Small tables with named rows and columns. After each table, cells are looked up by row and column.

Lapil.csv
,Tazaz,Modad,Sez
Litef,114,204,210
Liri,7,122,121
Bov,250,220,110
Bafuz,107,125,99
Mez,125,126,129
Dibizo,152,135,139
Kodave,108,12,5
Fumevos,99,133,120
Telo,133,140,132
Dov,129,155,91
Rir,129,194,202
Toba,132,176,95

Sez of Fumevos = 120
Modad of Mez = 126
Tazaz of Liri = 7
Modad of Toba = 176
Tazaz of Bov = 250
Sez of Kodave = 5
Tazaz of Dov = 129
Tazaz of Litef = 114
Sez of Telo = 132
Tazaz of Telo = 133
Modad of Telo = 140
Modad of Kodave = 12
Modad of Bov = 220

Table Fikiz
fields: Zemavom, Mukadig, Moguvi, Vafa, Puluk, Vabenu, Lasidum, Mez
Buvim: [7879, -61812, -21046, -3728, -10143, -63950, -12839, -35039]
Digof: [-54217, 24175, -23267, -12059, 1860, -61277, -32091, -15118]
Risoto: [-54829, 53912, -16337, -20922, -18753, -55904, -24802, -16105]
Niz: [2231, -48411, -23326, -22488, -35971, -52589, 7646, -22441]
Vevirot: [-12745, 26654, -29645, -19505, -41152, -40244, 23401, -32919]
Zar: [-22472, 10812, -22561, -22353, -25910, -16041, -7253, -19960]
Rifu: [-44441, -26795, -16402, -24879, -11971, -18580, -46227, -8850]
Gulev: [10914, -32667, -17660, -17439, -33760, 19865, 4456, -35918]

Digof, Mukadig => 24175
Zar, Moguvi => -22561
Risoto, Moguvi => -16337
Niz, Vabenu => -52589
Rifu, Moguvi => -16402
Digof, Moguvi => -23267
Vevirot, Mez => -32919
Digof, Puluk => 1860
Vevirot, Vabenu => -40244
Niz, Mez => -22441
Buvim, Puluk => -10143
Rifu, Vabenu => -18580
Vevirot, Moguvi => -29645
Buvim, Moguvi => -21046
Vevirot, Mukadig => 26654
Vevirot, Zemavom => -12745

Kize.csv
,Komem,Bisi,Gizag,Nazut,Bopi,Kot,Numobel,Zoz,Rapomo
Zavukup,56765,34874,58144,58327,55689,36555,3983,74315,33302
Sot,79521,25306,14954,58178,78647,59232,15349,29171,66203
Bokuz,21481,56394,54147,19033,20378,35506,3565,36126,56202
Lede,9823,63024,25830,36566,13672,15781,61249,30302,64854
Vonugel,64317,20019,73771,56416,62327,64105,21104,45379,66922

What is the Bisi of Zavukup in Kize? 34874
What is the Zoz of Lede in Kize? 30302
What is the Gizag of Zavukup in Kize? 58144
What is the Numobel of Sot in Kize? 15349
What is the Rapomo of Vonugel in Kize? 66922
What is the Nazut of Zavukup in Kize? 58327
What is the Komem of Lede in Kize? 9823
What is the Bopi of Zavukup in Kize? 55689
What is the Bisi of Lede in Kize? 63024
What is the Nazut of Sot in Kize? 58178
What is the Bopi of Vonugel in Kize? 62327
What is the Gizag of Lede in Kize? 25830
What is the Rapomo of Zavukup in Kize? 33302
What is the Bisi of Sot in Kize? 25306
What is the Komem of Sot in Kize? 79521
What is the Rapomo of Lede in Kize? 64854

Rad.csv
,Gel,Gozu,Sotupom,Kiz,Ren,Fepil,Semo,Bom
Lopapi,6,220,236,127,170,162,193,42
Geriti,156,209,216,146,175,173,82,138
Movofim,238,173,108,167,137,90,141,26
Lakoleg,56,112,175,61,94,129,169,87
Betese,243,179,229,93,103,80,156,103
Gitib,83,125,109,221,58,110,204,64

Sotupom of Gitib = 109
Sotupom of Betese = 229
Bom of Gitib = 64
Kiz of Gitib = 221
Kiz of Movofim = 167
Semo of Geriti = 82
Kiz of Lopapi = 127
Gel of Lakoleg = 56
Gozu of Lopapi = 220
Fepil of Gitib = 110
Gozu of Geriti = 209
Fepil of Movofim = 90
Sotupom of Lakoleg = 175
Ren of Lakoleg = 94
Gozu of Betese = 179
Ren of Geriti = 175
Gozu of Gitib = 125
Which row has the largest Kiz? Gitib

Gar.tsv
	Zuz	Vudisis	Meveful	Sikabe	Fumoz	Kupo	Nute	Rom	Pupam	Duruvok
Vut	-767	-58	-235	503	-35	-518	-568	13	536	-340
Sifu	-7	-4	-646	-522	-617	-196	390	154	-308	64
Rurofi	0	-611	-804	-89	-393	-373	447	128	-23	-980
Zuzotud	-149	-185	3	84	-2	621	-712	303	270	738

What is the Kupo of Vut in Gar?
-518
What is the Zuz of Sifu in Gar?
-7
What is the Fumoz of Rurofi in Gar?
-393
What is the Kupo of Rurofi in Gar?
-373
What is the Sikabe of Sifu in Gar?
-522
What is the Duruvok of Rurofi in Gar?
-980
What is the Vudisis of Zuzotud in Gar?
-185
Which row has the largest Rom? Zuzotud

Table Fanamig
       Ruzub  Dufid  Pogokek  Pogasu  Desaman  Nimega  Rep  Digi  Zopevor
Fab      203    203      211     117      158     117  118   139      172
Gogan    114    181      155      72       62     156  176   199      135
Sul      209    225      231     125      157     146  168   182      201

What is the Pogasu of Gogan in Fanamig?
72
What is the Desaman of Fab in Fanamig?
158
What is the Zopevor of Fab in Fanamig?
172
What is the Nimega of Sul in Fanamig?
146
What is the Pogasu of Fab in Fanamig?
117
What is the Pogokek of Gogan in Fanamig?
155
What is the Ruzub of Gogan in Fanamig?
114
What is the Dufid of Fab in Fanamig?
203
What is the Desaman of Gogan in Fanamig?
62
What is the Rep of Gogan in Fanamig?
176
What is the Zopevor of Sul in Fanamig?
201
What is the Desaman of Sul in Fanamig?
157
What is the Pogasu of Sul in Fanamig?
125
What is the Digi of Gogan in Fanamig?
199
What is the Zopevor of Gogan in Fanamig?
135
What is the Nimega of Fab in Fanamig?
117
What is the Digi of Fab in Fanamig?
139
What is the Dufid of Sul in Fanamig?
225

